In the data rows, 128 means zero.
Each pair is two rows. How far apart are they, by a hidden measure? 0 means very close, and 30 very far. Two or three weighted sums of its numbers give each row a place; it is the straight-line distance between the places.
[124 130 126 131 125 131 127 122 128 127 126 127 133 116 116 118 130 134
 133 134 135]
[190 126 123  94  85 157  50 133 157 181 169  69  79 136 152 176 150  92
 162 127 124] 28
[130 138 156 155 131 103 134 136 147 136 123 112 131 129 146 136 126 119
 130 133 141]
[124 124 113 122 126 137 129 126 115 119 128 135 129 124 105 111 130 138
 129 133 132] 12
[126 133 117 122 128 139 132 133 107 112 128 147 134 130 113 116 126 141
 128 128 112]
[126 128 121 126 132 135 127 122 129 125 130 133 126 120 127 122 124 135
 126 111 108] 3
[121 129 122 128 126 131 131 131 139 129 119 118 127 132 141 134 117 121
 126 134 120]
[122 142 152 145 114 103 133 123 113 119 129 140 136 123 103 113 127 152
 125 134 143] 8
[130 130 118 125 129 137 129 133 151 136 119 110 142 130 100 107 131 144
 125 135 148]
[125 134 133 136 126 124 135 134 151 139 124 111 131 131 118 111 101 136
 133 134 160] 10
[122 135 132 134 120 125 130 113 116 116 130 144 125 124 122 122 123 134
 125 132 129]
[130 142 151 147 115 105 122 120 115 113 128 148 129 129 136 128 119 126
 123 125 101] 6
[124 122 110 122 133 144 128 108  88 109 150 160 129 108  88 105 148 157
 126 129 121]
[124 131 121 124 114 139 135 120 120 116 104 141 125 149 183 167 146  82
 133 112  80] 13
[163  30 102  58 107 194  99 207 170 187 133  54  87 233 175 223 132  54
 128 144 130]
[129 160 136 152 177  91 139 163 153 153 169  72 141 198 161 187 234  33
 132 124 126] 26
[125 137 132 134 125 126 123 120 115 115 130 142 128 124 121 121 122 133
 129 126 116]
[126 132 127 130 127 129 128 114 112 117 141 140 124 117 111 117 136 141
 125 126 115] 1
[122 132 128 133 124 128 134 151 155 150 127  85 134 148 153 155 127  92
 157 195 161]
[125 125 118 122 125 138 136 133 156 140 119 102 127 127 126 123 121 133
 126 125 120] 9
[146 110  86  90 143 168 132 125 131 124 127 125 138 120 115 112 126 137
 124 130 134]
[125 138 148 146 120 111 128 126 110 112 124 148 130 131 128 123 123 125
 126 126 119] 7
[125 133 135 136 125 120 131 119 122 120 133 140 126 120 118 118 127 142
 130 137 138]
[128 139 161 158 121  83 131 126 111 111 119 158 132 150 204 181 113  56
 129 136 139] 10
[121 126 119 127 125 137 125 116 113 119 139 145 124 119 111 116 131 145
 123 127 111]
[127 117 105 111 131 150 131 134 137 130 125 121 128 124 122 119 126 135
 132 133 126] 5
[124 136 121 127 125 130 130 138 112 114 117 136 131 132 137 128 116 124
 131 134 105]
[124 118 105 115 140 148 133 113 108 115 148 146 133 116 107 113 140 144
 124 132 125] 12
[123 128 119 126 126 134 131 129 139 132 121 119 126 125 123 120 128 132
 128 130 127]
[126 130 115 113 115 151 131 129 147 135 120 113 111 130 189 203 145  42
 130 128 119] 1
[128 140 137 141 125 113 133 129 145 133 118 113 132 136 147 137 119 116
 133 138 140]
[126 111 101 111 144 151 130 140 155 139 118 107 135 122 120 116 131 134
 128 117 106] 6
[128 114 107 115 142 150 132 121 124 120 134 133 128 116 108 108 143 144
 129 139 140]
[124 134 133 134 130 124 130 129 131 120 116 130 128 129 121 117 116 136
 122 136 143] 4
[125 112 148 149 151 111 131 149 133 126 104 122 130 152 112 112  90 137
 122  87 176]
[125 113  99 108 140 141 130 146 176 154 109 101 127 138 150 139 120 118
 128 126 120] 10
[126 134 131 134 119 124 126 117 122 120 126 134 126 117 111 113 125 146
 132 132 132]
[123 131 120 125 133 138 127 112 106 113 145 149 127 128 121 122 129 133
 125 121 111] 3
[142  98  86 100 129 146 134 127 138 129 118 117 142 122 123 121 119 127
 121 145 146]
[118 172 153 158 147  77 133 143 148 137 122 106 133 119 133 123 110 136
 128 186 174] 5
[134 108  91 102 149 150 134 132 139 131 124 116 133 120 119 116 132 126
 124 139 149]
[129 117 102 112 152 155 133 131 135 128 124 122 131 127 123 120 127 138
 133 121 107] 2
[123 134 132 135 121 124 128 126 128 124 127 126 136 135 150 138 122 115
 128 127 113]
[125 140 143 142 122 112 130 127 128 123 123 131 132 131 138 131 120 125
 122 120  99] 6
[129 129 124 131 119 127 135 119  95 107 124 157 130 120 107 110 126 149
 128 135 130]
[127 105  91 105 156 162 132 124 130 124 130 129 127 126 131 125 127 128
 131 112 100] 5
[130 142 152 149 126 103 128 131 154 139 121 104 132 129 152 142 123 111
 128 130 107]
[125 132 149 144 128 112 129 126 113 117 115 135 125 131 118 118 115 137
 128 130 132] 6
[127 129 153 155 138 104 131 133 134 123 109 130 134 126 170 159 133  94
 131 118 187]
[126 119 116 122 128 148 131 115 106 114 130 152 129 120 118 117 125 140
 128 129 121] 12
[132 141 151 149 121 103 125 125 118 118 122 143 127 133 131 127 123 129
 127 121 107]
[116 126 153 145 107 110 131 139 133 129 127 125 140 143 108 116 137 140
 118 125 157] 8
[125 123 112 119 131 143 131 125 121 119 124 137 125 129 128 125 119 132
 126 124 100]
[123 115 115 122 129 144 126 119 121 118 137 141 132 126 131 125 131 130
 129 111  96] 2
[126 140 131 135 121 127 128 139 152 138 116 112 134 110 114 113 121 135
 115 173 187]
[128 115 101 116 143 149 133 121 126 125 129 127 137 108  95 106 141 147
 124 129 135] 6
[126 103 102 110 141 156 135 127 135 128 129 123 133 120 126 121 121 135
 128 122 109]
[123 149 141 140 127 122 132 153 177 150 126  99 131 156 170 151 127 112
 129 143 141] 11
[111 119 170 174 211 107 114 121 202 184 219  78 105 114 224 215 249  82
 118 128 154]
[128 127 110 117 122 142 132 133 135 126 115 124 131 125 129 123 117 130
 128 140 167] 11
[123 136 145 145 122 113 125 131 102 107 126 149 132 133 137 130 119 125
 133 129 133]
[122 129 122 128 126 136 128 122 118 119 133 138 130 123 126 122 125 132
 133 130 128] 5
[122 129 117 121 121 140 128 126 116 112 116 133 125 129 131 124 123 128
 127 133 123]
[127 143 150 149 123 103 127 124 129 123 118 132 125 131 135 127 116 129
 132 131 126] 6
[121 115 104 110 129 157 132 141 152 139 121 106 126 131 140 129 121 121
 127 118 105]
[123 134 131 131 127 125 128 124 107 114 130 151 128 123 121 122 125 135
 128 126  98] 7
[131 128 116 125 133 140 146 113  93 112 141 162 134 124 103 113 136 149
 131 129 118]
[138  63 207 186 142  73 117 189  64  88 105 167 130 146 119 120 118 133
 140  50 250] 23
[119 135 153 144 108 105 137 129  92 113 137 156 133 132 103 114 130 151
 129 131 134]
[128 123 110 118 137 144 134 125 130 125 126 126 135 118 110 113 142 140
 127 129 129] 4
[127 132 127 132 126 131 144 136  96 106 131 135 126 136 128 126 121 125
 119 122 186]
[125 139 140 139 124 118 126 131 120 121 129 128 127 124 112 115 126 140
 128 135 131] 12
[127 122 116 125 132 140 131 114 108 117 138 147 127 116 109 114 137 146
 132 120 115]
[127 121  96 106 140 152 131 135 151 136 116 110 132 120 113 112 131 139
 131 131 120] 1
[112 136 149 145 107 100 127 131 149 137 109 105 105 138 194 164  93  67
 123 129 127]
[126 132 126 130 121 128 127 133 111 110 115 140 131 138 118 117 122 136
 133 130 134] 14
[123 163 148 162 242  54 129 154 162 154 195  52 126 146 152 149 167  89
 126 171 159]
[124 121 112 120 137 146 131 116 114 116 139 145 129 123 118 120 133 136
 125 118 108] 17
[125 114 112 120 132 144 129 140 145 134 124 115 135 115 116 117 133 138
 128 131 129]
[158  97 146  55   0 181 100 166 127 200 249  61 103 158 125 208 240  81
 135 123 132] 20
[135 112 110 108 116 159 131 129 140 131 115 119 114 166 183 180 129  68
 132 119 112]
[126 133 144 143 123 115 127 128 135 127 121 124 133 133 133 126 117 130
 133 133 123] 2
[135 138 157 152 125 102 118 125  94 105 114 155 125 124 111 116 114 145
 130 130 127]
[129 139 150 148 123 106 129 130 136 129 120 124 126 131 138 132 122 124
 123 128 110] 4
[125 128 120 127 126 137 129 114 112 117 135 144 129 127 125 122 128 130
 128 122 108]
[125 142 139 139 121 118 132 123 132 126 127 128 126 120 117 119 127 140
 127 136 132] 3
[132 117 103 104 136 145 118 149 180 162 108  95 134 125 129 119 123 123
 125 141 149]
[140 121  83  97 152 154 128 137 147 136 117 112 138 129 107 107 136 134
 130 133 123] 3
[156 153  95  81  87 164 132 130 146 134 123 112 144 139 120 104 101 140
 126 125 131]
[170 118  81  93 123 161 152 129 113 113 122 136 156 130 110 110 121 139
 106 132 158] 10
[134 128 162 156 128  96 122 134 115 116 117 141 127 131 142 134 115 119
 122 130  99]
[123 131 127 132 124 127 129 121 115 117 128 140 127 124 121 119 128 139
 125 133 141] 10
[126 122 115 124 129 138 131 136 151 136 116 110 128 117 111 114 137 143
 131 134 139]
[123 127 116 122 123 142 137 112  90 104 128 161 132 125 120 120 121 134
 130 129 124] 4
[130 115 103 111 143 141 131 143 165 145 113 102 136 120 115 114 135 131
 125 138 144]
[126 132 123 125 126 132 130 131 136 129 122 118 131 125 111 107 127 135
 126 143 204] 5
[126 108  98 106 146 161 132 131 146 135 124 114 130 120 129 123 130 133
 125 114 107]
[123  93  88  99 162 167 130 129 141 131 121 117 131 125 130 125 129 128
 130 106  94] 4
[121 119 114 122 132 141 130 112 103 112 139 147 129 122 129 126 128 129
 132 123 107]
[127 124 116 124 131 143 131 117 120 120 132 140 132 127 127 123 121 131
 130 118 107] 7
[143 155  87  83 179 156 123 126 169 156  96  99 117 113 185 183  74  96
 121 121 143]
[125 103  93 104 155 161 136 126 134 125 127 127 131 115 118 116 135 139
 130 118 107] 15
[122 134 132 134 123 126 127 118 110 117 128 141 128 117 111 116 128 140
 124 127 116]
[123 129 124 129 122 130 131 129 163 145 112 105 128 130 128 126 124 128
 126 129 144] 2
[125 124 112 119 127 145 131 121 126 123 125 131 132 110 103 110 132 150
 132 133 133]
[124 124 115 123 130 140 128 134 151 137 118 109 133 127 113 116 127 136
 130 128 119] 4
[121 124 121 127 127 138 127 116 120 118 134 140 129 122 129 124 128 133
 120 113  95]
[124 124 113 123 133 144 137 105  92 110 138 165 130 103  88 104 139 161
 128 130 129] 6
[125 132 135 134 122 126 140 128  95 115 140 149 143 125  92 112 133 145
 127 140 163]
[126 125 116 125 131 137 130 136 150 137 119 110 128 121 113 117 135 135
 128 123 109] 3
[124 125 123 129 132 135 131 116 116 118 132 144 123 114 112 113 133 150
 125 132 125]
[122 132 142 138 115 117 135 124 116 122 137 136 135 113  94 111 148 149
 131 135 134] 5
[122 108 106 113 130 156 133 125 134 125 122 123 131 114 115 117 128 142
 131 129 123]
[131 115 163 156 137  99 129 140 123 122 118 128 129 133 127 123 116 131
 131 127 135] 11
[124 129 122 127 123 133 123 128 103 111 127 151 125 124 105 108 127 144
 129 134 144]
[130 108 100 111 142 155 128 129 152 137 116 110 130 125 125 120 132 132
 128 125 118] 1
[127 135 134 134 123 125 133 121 113 121 136 135 138 122 106 113 139 146
 126 137 150]
[130 126 115 123 132 141 133 106  90 107 141 163 134 116 106 113 132 144
 126 126 120] 3
[147 130 126  86  43 126  91 131 147 214 251 118 120 134 144 168 159 119
 111 128 127]
[131 137 146 145 124 111 128 124 111 112 118 146 131 127 122 120 118 138
 130 135 134] 19
[255 130  65  38 139  74 111 129 158 147 122 121 139 131 136 125 118 116
  85 129 154]
[121 130 127 130 124 129 129 116 123 119 117 134 130 128 141 131 117 122
 127 142 143] 25
[126 129 134 134 122 127 136 121  92 111 150 149 136 123  94 111 143 148
 127 133 148]
[136 109  97  99 113 159 143 112 111 106 109 141 129 130 149 140 121 115
 130 126 127] 13
[120 126 114 118 134 146 132 135 145 135 120 111 128 119 118 118 130 140
 135 132 136]
[126 141 143 144 119 111 125 122 121 119 123 138 131 134 139 130 119 125
 124 125 105] 6
[135 129 108 119 120 148 155 120  74  98 114 173 144 122 103 110 117 147
 123 133 158]
[131 103  91 103 155 154 132 132 151 139 117 107 136 118 120 118 132 132
 132 128 122] 9
[123 127 122 127 126 134 129 112  99 109 131 153 128 113 102 109 126 153
 133 125 123]
[ 78 156 225 159 197  30 107 146 197 146 151  64  97 150 234 159 167  48
 137 125 101] 2
[126 126 121 126 129 137 127 121 129 124 121 128 124 134 150 139 118 114
 129 122 114]
[118 137 142 142 135 113 129 127 123 121 107 135 126 136 147 138 124 117
 131 129 110] 6
[124 127 126 129 129 131 132 130 123 122 125 125 125 124 106 108 132 145
 131 134 133]
[129 141 160 155 126  94 125 126 123 119 123 138 127 128 129 124 116 134
 126 132 131] 6
[121 126 123 128 123 136 129 114 118 119 126 140 127 109 102 110 125 150
 128 133 127]
[126 116 101 112 142 154 135 120 108 113 143 140 134 114 107 111 139 147
 132 122 114] 7
[138 141 105 114 134 125 128 129 161 145 111 114 124 126 155 141 108 120
  99 105 208]
[121 129 131 133 128 126 132 129 132 127 127 119 133 127 119 119 128 129
 132 141 159] 14
[123 125 121 129 132 136 128 118 114 119 135 147 128 124 125 123 129 136
 131 121 101]
[128 115  86 101 158 160 130 129 133 128 127 120 136 115 105 107 139 143
 126 130 127] 4
[125 133 128 130 126 130 134 134 128 125 128 122 128 125 104 109 136 139
 128 130 141]
[117 129 121 127 129 138 134 140 154 139 114 104 126 117 119 117 128 138
 134 138 139] 6
[125 124 115 122 133 142 130 113 102 110 134 152 125 118 113 117 129 140
 127 127 115]
[121 110  95 105 146 159 132 126 131 125 127 125 131 123 127 124 128 132
 127 119 106] 4
[124 129 127 130 125 133 128 134 146 134 125 113 103 223 227 223 203   0
 152  43  40]
[128 124 106 107 129 155 130 136 151 140 118 107 128 132 142 134 117 120
 129 125  98] 14
[122 129 171 153 145 104 131 133 134 129 118 116 128 133 119 123 111 128
 127 130 160]
[124 108  97 104 143 164 130 125 136 129 126 121 129 125 137 128 121 125
 124 117 103] 13
[124 124 121 125 131 138 131 113 110 113 131 146 127 114 109 113 129 146
 129 132 129]
[121 130 127 129 124 134 126 122 126 124 126 130 125 118 120 121 124 140
 129 131 123] 3
[121 122 118 124 130 138 132 122 132 126 131 130 129 126 131 127 124 130
 126 114 103]
[142 183 155 150 127  92 134 145 151 138 122 103 144 182 177 159 123  79
 115  86 100] 20
[129 129 104 115 126 139 133 132 141 132 121 115 132 128 125 123 122 124
 130 129 102]
[126 121 113 122 140 143 132 127 116 119 142 133 131 125 100 111 147 142
 129 137 152] 7
[123 130 125 131 127 131 132 127 132 127 127 128 127 123 126 123 126 137
 125 127 117]
[121 123 101 109 136 155 129 121 119 117 136 137 132 128 123 119 127 131
 132 128 117] 8
[131 125 111 121 130 140 134 124 121 123 129 128 139 115 101 110 136 143
 124 136 147]
[118 120 122 126 127 139 121  93 116 111 126 166 130 163 164 152 112  83
 118  92  96] 16
[121 118 114 122 129 144 131 106 105 113 132 146 129 116 115 119 123 138
 130 124 123]
[127 139 106 113 111 128 129 131 141 131 118 114 130 136 142 133 118 121
 130 132 118] 12
[126 129 123 128 129 135 128 116 103 110 134 153 129 118 106 110 125 147
 130 129 122]
[123 134 129 132 125 131 135 136  80 104 122 163 131 136 110 117 121 138
 128 131 106] 7
[127 115 105 113 139 150 133 126 140 130 120 120 129 125 126 123 127 128
 125 119 110]
[125 119  98 114 135 153 135 126 113 118 130 141 136 126 105 112 134 142
 129 119  98] 1
[125 133 129 133 127 130 131 133 122 118 119 137 132 128 129 123 125 131
 130 128 116]
[119 131 124 129 128 132 137 126  90 102 135 161 133 131 117 114 123 138
 125 133 162] 4
[124 135 144 142 124 116 124 125 113 117 121 141 130 135 145 135 121 117
 125 122  87]
[122 121 114 122 134 143 127 108 112 115 135 148 128 114 108 112 131 152
 130 128 125] 10
[128 136 139 140 121 120 129 125 102 112 124 148 126 124 112 115 123 138
 127 134 134]
[121 123 115 124 133 140 130 117 124 122 126 133 126 112 121 120 125 139
 129 121 113] 7
[126 124 113 123 132 141 126 114 112 117 137 144 130 110 107 112 133 148
 134 125 118]
[130 131 154 150 118 104 131 131 137 129 119 121 130 131 144 134 121 120
 131 128 117] 11
[122 134 135 136 123 121 130 125 121 121 126 134 129 128 121 122 121 134
 124 128 117]
[124 135 125 129 127 132 131 127 120 117 123 136 129 132 127 122 117 131
 132 125 115] 3
[123 135 142 142 122 116 127 125 115 115 124 140 126 128 132 126 119 125
 132 123 108]
[124 125 123 129 123 133 133 121 114 119 126 136 132 121 110 116 124 141
 128 126 118] 3
[129 156 119  76  79 146 126 109 158 188 160  94 126 123 147 160 134 112
 125 117 135]
[124 134 132 133 126 124 129 127 130 126 124 128 130 128 134 127 118 129
 130 123 101] 11
[127 149 107  97 104 160 130 133 145 134 121 111 128 124 158 159 129 105
 132 128 128]
[119 127 120 126 127 137 126 110 114 116 134 147 127 107 105 112 134 148
 126 121 114] 15
[134 121 176 163 121  89 126 137 124 121 119 130 125 136 142 133 117 122
 122 128 121]
[123 143 150 143 112 112 131 124 114 121 134 135 132 121 107 116 137 145
 131 129 121] 8
[125 129 110 117 107 145 131 130 101 103  89 154 127 130 131 121 113 130
 135 130 143]
[124 131 129 135 123 125 128 129 137 127 118 122 133 132 148 140 119 113
 131 133 131] 2
[128 134 140 137 121 117 127 123 123 120 123 135 128 125 123 122 126 134
 128 128 111]
[126 126 155 149 113 118 130 131 167 145 111 105 129 130 142 132 122 121
 126 127 217] 4
[132 180 136 161 209  57 137 168 153 157 186  47 146 218 163 204 255   0
 127 110 123]
[128 144 157 155 136  96 128 124 114 114 109 146 126 126 117 113 111 143
 137 129 138] 13
[126 137 132 134 122 125 132 126 139 132 122 115 127 122 121 121 123 137
 126 120 106]
[134 122 164 159 139  93 128 142 120 121 112 138 129 128 145 136 121 120
 126 133 114] 10
[137 119 131 111  94 130  54 190 134 249 255 110  92 163 134 210 221 121
 106 143 123]
[122 130 122 127 130 135 130 121 109 116 143 148 133 123 115 118 134 141
 132 132 127] 19
[121 121 118 125 126 139 129 122 124 122 127 130 127 123 126 123 120 130
 127 138 132]
[126 136 155 147 136 110 124 124  77  99  91 165 127 132 135 130 118 125
 124 125  90] 13
[124 127 117 124 129 136 129 118 112 118 135 142 128 111 103 110 144 148
 128 129 124]
[125 129 127 130 121 129 135 108 125 117 109 145 130 129 139 130 113 121
 126 157 149] 5
[124 133 124 128 120 132 131 131 144 134 117 112 129 134 134 125 116 128
 131 125 153]
[128 129 116 122 124 138 131 129 126 123 123 124 129 132 112 111 122 134
 129 135 137] 7
[122 125 124 128 124 134 125 117 120 120 128 138 130 117 114 113 127 146
 130 127 127]
[121 132 127 130 126 131 124 128 136 127 119 125 132 136 145 134 122 119
 130 134 137] 3
[125 138 134 136 124 122 129 124 116 116 125 142 126 125 126 123 122 130
 132 137 158]
[124 124 112 117 129 141 132 132 157 143 118 105 126 128 125 123 124 127
 130 135 131] 2
[128 131 122 130 126 133 139 133 117 124 134 128 146 129  93 112 141 145
 119 131 152]
[127 137 127 131 123 129 134 141 158 142 114 103 128 120 126 123 131 134
 130 140 135] 9
[127 111  94 102 140 163 131 123 132 124 124 126 134 121 120 118 125 134
 131 124 116]
[122 133 132 132 123 126 131 127 114 117 122 147 126 129 122 123 121 136
 127 131 109] 7
[122 115 106 112 123 150 132 130 133 125 117 125 131 122 120 117 121 136
 126 133 137]
[125 100  96 106 153 160 133 123 137 129 120 121 130 117 123 119 129 137
 128 117 113] 1
[128 136 114 119 109 131 131 130 153 140 126 108 135 134 138 128 116 122
 127 135 136]
[122 142 142 137 117 118 133 114 109 120 144 147 135 112  97 114 145 153
 125 128 119] 13
[123 139 146 140 122 114 131 132 143 132 124 118 131 121 123 123 124 134
 125 136 137]
[123 114 155 151 127 109 127 148 112 112 118 140 124 135 137 131 118 123
 127 132 132] 6
[125 143 137 138 114 119 130 119 126 125 134 137 131 121 116 119 130 142
 125 125 114]
[126 126 116 124 132 139 134 112  95 108 149 153 131 120 107 112 136 143
 128 132 129] 7
[128 131 149 145 123 110 131 129 110 114 119 148 127 127 124 122 120 133
 128 133 117]
[122 132 131 134 123 125 127 124 115 116 126 141 129 130 130 126 120 133
 126 122  97] 6
[136 127 166 163 147  86 126 134 126 121 109 135 134 134 156 143 123 111
 126 130 111]
[176 194 116  64  34 108  27  11 178 255 255 169  74  62 161 239 226 147
 102  96 136] 23
[125 136 136 135 122 122 126 125 104 114 128 146 128 132 124 121 121 131
 126 119  93]
[124 121 118 125 129 137 127 117 122 123 130 135 125 114 111 116 129 144
 128 115 102] 4
[120 119 113 120 130 146 129 118 120 120 134 143 128 120 126 124 125 131
 131 108  92]
[122 132 127 129 123 129 135 128 133 126 121 123 133 127 130 125 121 131
 130 127 121] 5
[122 136 135 135 118 122 132 135 145 135 121 111 127 123 116 118 135 140
 126 136 141]
[105 117 171 152 111  95 130 133 141 132 123 118 132 138 121 124 125 134
 123 132 138] 8
[226 168  79  80 135 145  64 105 189 171 108 106 118 127 152 142 119 118
 130 129 124]
[126 121 101 111 124 147 128 132 141 129 121 119 135 125 123 122 123 130
 130 138 135] 10
[127 134 139 140 119 122 127 121 110 115 130 143 125 131 127 123 125 132
 128 128 117]
[123 136 180 161  95  72 131 132 149 136 117 110 130 133 145 135 121 119
 134 125 110] 6
[126 132 133 134 126 125 130 116 103 117 141 151 127 119 105 115 136 146
 129 119 109]
[128 138 156 151 125 104 129 131  78  96 120 170 128 132 116 116 120 140
 130 132 134] 5
[127 130 126 129 122 134 133 128 144 134 121 118 133 128 135 126 114 126
 130 130 120]
[128 139 172 167 163  82 125 127 108 108  90 154 122 129 109 108  95 148
 140 134 198] 10
[124 128 117 122 126 138 133 133 148 137 116 110 129 127 129 125 121 130
 126 124 104]
[123 129 116 122 134 139 132 131 142 131 121 119 129 120 107 111 128 137
 127 138 142] 9
[123 135 129 132 122 132 131 131 124 120 120 133 125 130 123 120 116 132
 128 130 120]
[125 114 165 159 165  93 125 141 118 116  97 142 129 130 144 134 121 120
 127 127 138] 9
[127 136 142 141 118 117 129 135 126 123 124 129 124 131 126 120 124 129
 123 128 118]
[128 137 112 116 115 141 136 142 129 120 109 126 126 133 150 139 123 116
 130 139 113] 10
[123 119 118 123 124 142 129 120 113 112 127 151 130 134 140 132 119 125
 126 129 119]
[169 130  90  85 158 142  80 131 197 186  85  95 116 133 159 152 109 115
 132 129 123] 3
[155 115  94  90 140 167 120 136 160 147 112  98 132 130 135 129 119 125
 118 133 138]
[129 122 159 157 128  99 129 145  93 101 109 167 130 139 128 124 119 134
 131 121 175] 8
[127 131 135 135 121 126 125 122 108 115 120 144 126 124 113 116 120 140
 129 128 128]
[130 126 115 126 132 139 140 116  98 115 129 143 135 121  86 108 129 149
 132 136 141] 4
[124 129 120 127 129 135 127 117 122 121 135 137 123 117 115 116 133 140
 129 126 119]
[121 127 123 127 119 135 126 116 118 119 136 146 125 113 107 113 135 149
 127 126 122] 3
[132 123 172 164 143  89 128 138 125 122 110 129 127 134 130 126 114 128
 126 125 138]
[123 136 136 136 120 121 125 118  97 108 134 158 121 125 111 116 132 144
 133 130 119] 11
[124 112  98 112 143 147 129 127 134 127 123 122 134 120 111 113 138 141
 129 128 119]
[135 106  96 106 144 153 129 133 143 132 121 114 129 117 119 116 138 135
 129 130 122] 4
[122 125 125 129 127 134 125 123 127 124 129 132 126 122 125 122 129 137
 126 118 111]
[109 108 215 169  79  50 130 135 142 133 122 117 134 135 146 135 122 120
 130 128 129] 5
[128 137 132 134 124 123 132 129 134 127 119 126 131 127 130 123 120 131
 134 135 137]
[124 139 145 142 121 114 131 125 113 120 120 139 125 128 125 124 123 131
 128 121  91] 4
[212 233 117  45  32 123  40  21 161 234 223 119  73  66 152 204 179 124
 100  99 132]
[127 138 152 151 117 103 128 132 133 127 123 126 132 128 151 138 117 114
 125 127 107] 19
[124 130 134 136 125 123 129 120 109 117 132 141 124 123 102 112 137 141
 127 134 139]
[124 121 117 121 133 140 136 136 146 134 120 111 131 121 115 113 131 141
 128 133 127] 5
[122 140 150 144 106 106 130 124 120 122 138 138 134 122 116 118 137 140
 132 134 133]
[124 122 115 120 128 142 134 132 142 132 122 119 131 126 122 118 123 134
 127 128 133] 2
[124 127 127 131 120 130 128 123 121 122 130 141 126 119 116 118 127 146
 122 117  93]
[124 128 122 127 123 135 129 118 114 114 131 139 129 127 144 136 118 117
 125 120 101] 7
[123 123 109 118 137 147 133 130 136 129 123 124 131 126 124 121 126 138
 133 118 102]
[137  86 212 203 154  85 141 114 198 169 139  82 138 122 168 154 129 110
 148  81 255] 13
[123 130 121 127 125 135 126 121 125 123 122 133 129 116 117 114 127 145
 126 129 125]
[125 131 118 124 119 138 134 135 136 128 122 124 127 128 118 114 122 137
 128 135 146] 2
[124 130 124 129 124 131 128 104 103 115 124 148 129 114  99 112 120 150
 128 119 110]
[126 133 131 133 120 128 128 130 147 134 123 111 131 132 122 121 129 139
 129 133 141] 6
[125 133 125 129 131 128 135 119 110 120 135 138 134 116  90 107 148 153
 123 136 153]
[121 134 127 131 125 129 135 120 102 118 132 142 130 123  86 108 131 151
 130 132 133] 3
[130 124 100 111 149 146 130 134 142 133 122 113 133 119 108 114 137 138
 125 132 136]
[125 125 121 126 128 135 130 119 105 111 134 148 130 130 128 124 126 131
 128 132 120] 5
[123 135 135 136 118 124 126 127 113 116 138 144 124 121 114 116 132 140
 136 147 169]
[123 129 125 129 123 133 131 132 137 129 121 120 123 130 123 121 127 136
 127 131 123] 3
[121 138 142 142 120 116 123 119 120 120 131 139 121 125 125 121 129 135
 128 124 114]
[130 112  88  96 162 160 130 133 148 136 116 110 136 119 114 111 137 138
 130 130 125] 4
[120 132 128 131 126 131 132 130 142 130 123 115 129 131 128 123 120 128
 131 128 143]
[127 132 157 154 138 103 129 131 145 133 119 113 133 128 128 122 117 134
 126 129 146] 7
[129 124 105 115 124 150 132 121 122 118 123 135 131 117 108 107 128 147
 129 134 126]
[124 140 134 135 120 124 129 124 132 126 129 129 129 125 132 128 127 127
 124 115 102] 6
